In the rows, 128 means zero.
The rows of T fall into 3 groups, which share some directions, and each row is roughly a mix of its group's hidden directions.
T:
[[113  97 135 160  78 129 175  94 109 124]
 [ 95 131 115 150  89  73 154 131 164 142]
 [117 179 185 132 103 136 110 132  91 129]
 [139  74  93 146  91 116 151 124 161 153]
 [165 169 118  95 164 168 124 164 124 128]
 [114 139 142 156 102  57  99 138 135 151]
 [130 127 158 100 160 156 101  99  72 111]
 [140 168 104  82 155 125 107 179 141 119]
 [135 178 176 158 123 151  87 126 120 147]
 [128 107 146  85 142 167 166 130 160  86]
 [169 146 145 162 130 184 122  95 107 146]
 [116 192 155 105 154 104 120 108  94 139]
 [128  69 140 153  97 113 158  84 127 143]
 [156 113 158 160 102 139 143  91 115 182]
 [127 169  77 148 152 153 118 175 124 115]
 [132  88  71 136 119  82 144 157 137 140]
 [137 121  67  87 158 134 166 146 124 114]
 [153 108  68 127 127 162 156 100 152 151]
 [136  81 114 145 138 169 160  78 147 129]
 [132  68 105 101 123  74 147 139 139 132]
 [136  91  66 123 127 107 116 142 175 117]
 [103 112 145 169 103 154 158  71 133 121]
 [184 134 131 164 134 139 125  94 163 165]
 [140  69  77 147 155 142 137 129  99 131]
 [149 166 137 160  98 177 127 132 167 153]
 [105  66  87 108 114  96 141 136 148 114]
 [131 137 182 181  85 143 124 116 124 148]
 [123 110 109 106 145 186 174 128  93 113]
 [148 187 134  93 144 148  87 156 134 137]
 [173  85  79 135 138 122 159 114 150 145]
 [146 115  94 118 108 112 112  68 124 175]
 [168 175 139 106 128 187 122 149 121 135]
 [ 98  85 129 140 106  86 150  77 112 129]
 [ 87 124 183 132 127 141 100  98  89 110]
 [120 161 156 175 129 139 138  74  93 124]
 [147 157  67 167 147 140 153 114 149 111]
 [131  88  55 128 160 123 146 122 140 126]
 [122  66 122 149 124 149 158  77 118 135]
 [167 168 130 117 161 155  97 172 149 125]
 [107  75 119 173  91 117 122 120 160 108]
 [107 165 159 102 145 130  75 151 117  93]
 [127 179 126  99 158 115  91 174 110 116]
 [124  91 150 123 103 118 173  96  94 168]
 [156 163  99  82 141 125 132 181 125 106]
 [112 158 171 155 120 133  63 136 110 124]
 [136 180 165 135 143 158  75 138 124 113]
 [142 131 120 103 134 207 139 136 122  96]
 [128 155 126 126 109 149 130  57  91 150]
 [136 112 110 171 134  68 123 106 167 145]
 [ 89 108 110 166  85 120 151 133 168 153]
 [ 93 143  78 115 151 142 154 144 144  79]
 [102 104 127 178 104 122 145  69 113 138]
 [132 151  91  63 152 100 115 156 126 121]
 [181 121 113 152 117 195 124 121 134 129]
 [164 192 127  94 142 125 124 169 131 124]
 [125 109 125 187 115 132  80 102 156 101]
 [151 154 161 138 123 182  94  98  97 139]
 [139 171 139 189 135 171 141 133 133 104]
 [142 152 178 151 115 149 151  79 123 162]
 [151 103  82  91 144 146 160 159 161 115]
 [146 181 162 146 123 150  75 149 118 129]
 [ 91  62 120 130 121  94 141  94 129 119]
 [ 94 104 144  93 168  92 117 129 100  89]
 [ 91 131 128 122 111  58  99 159 128 117]
 [124 115 112 196 113 129 118  89 141 165]
 [159 161 163 128 142 187  98 116 112 117]
 [ 97  87 113 143 107  84 158  83 120 132]
 [131 147 121  92 154 104 110 195 117 105]
 [139 145 130 103 145 165 117 196 145 101]
 [113 108 159  98 122 117 127  78  75 151]
 [107 130 109  81 137  73 119 165 131  98]
 [114 145 101  91 140  70 131 175 133 116]
 [134 110  97 122 160 190 171 125 111 130]
 [131 162 132  81 169 157 112 157 104  99]
 [155 179 157  92 130 131  93 167 135 141]
 [107  71  91 145 101 146 170 116 142 132]
 [145  99  99 101 117  62 162 125 134 128]
 [166 152 119 104 164 183 108 154 120 113]
 [119 158  75 108 144 110 117 174 166 122]
 [146 156 140 133 162 202 122 138 142 113]
 [130 185 176 119 135  88 128 123 104 151]
 [ 94 130 141 105 133  60 111 152 103 106]
 [154  99  69 131 114 123 137 148 178 142]
 [151 105 124 111 169 193 145 108 144 113]
 [106  72 143 158 119 129 144  73 113 140]
 [113  77 114 146  93  83 152 113 150 151]
 [ 86  85 163 153 118 110 104  84 118 124]
 [157 199 140 113 115 143 128 169 115 132]
 [104 147 133 137 106  83  73 165 144 116]
 [134 159 120  88 131 101 111 193 152 122]
 [137 160  96  87 166 141  94 157 136  98]
 [103  85  98 152  91 105 145 143 171 113]
 [ 97 159 147 158 145  91  82 148  97 120]
 [123  92 126 188  94 112 138 113 161 155]
 [ 83 143  94 147 104 100 154 165 128  92]
 [113  96 144 174  95 110 147  84 133 161]
 [ 95  79 110 113 122 117 188 102 127 128]
 [118 168 162 133 121 123  82 174 162 119]
 [154 168  97  94 120 141 139 185 140 114]
 [150  65 101 166 131 123 136  92 133 148]
 [151 152 138 141 130 128  69 164 176 131]
 [111 117  95  91 144 101 146 178 148  90]
 [101  85 138 173 116  83 110  98 124 149]
 [121 153  93  97 143 169 147 103  84 102]
 [118 119 163  67 130 146 154  93 149 100]]

One row of each group comes first, with its name. Which group is each row after those in?
[134 192 173 120 128 135  88 147 118 121]
X
[121  81  76 139 127  93 161 132 157 116]
P
[161 155  90 125 160 189 125 149 129 128]
Y

[134 175 129  91 149 125  90 171 143  99]
X
[149 136 174 123 120  98 107 109 123 192]
P
[123 134 109  57 161 116 132 153 137  96]
Y
[143  94 180 124 157 163 113 122  86 114]
P
[ 93 121  98 113 116  72 159 168 114 133]
X
[167 170 131 139 132 152  95 179 141 154]
Y
[176 184 121 144 115 117 128 159 147 162]
X
[157  86 148 121 104 173 154 117 101 164]
P
[ 99 138 159 160  82  79 100 131 123 143]
X
[139 192 124 115 146 177 112 159 135 118]
Y
[128 179 104 129 157 119  74 133 153 154]
Y
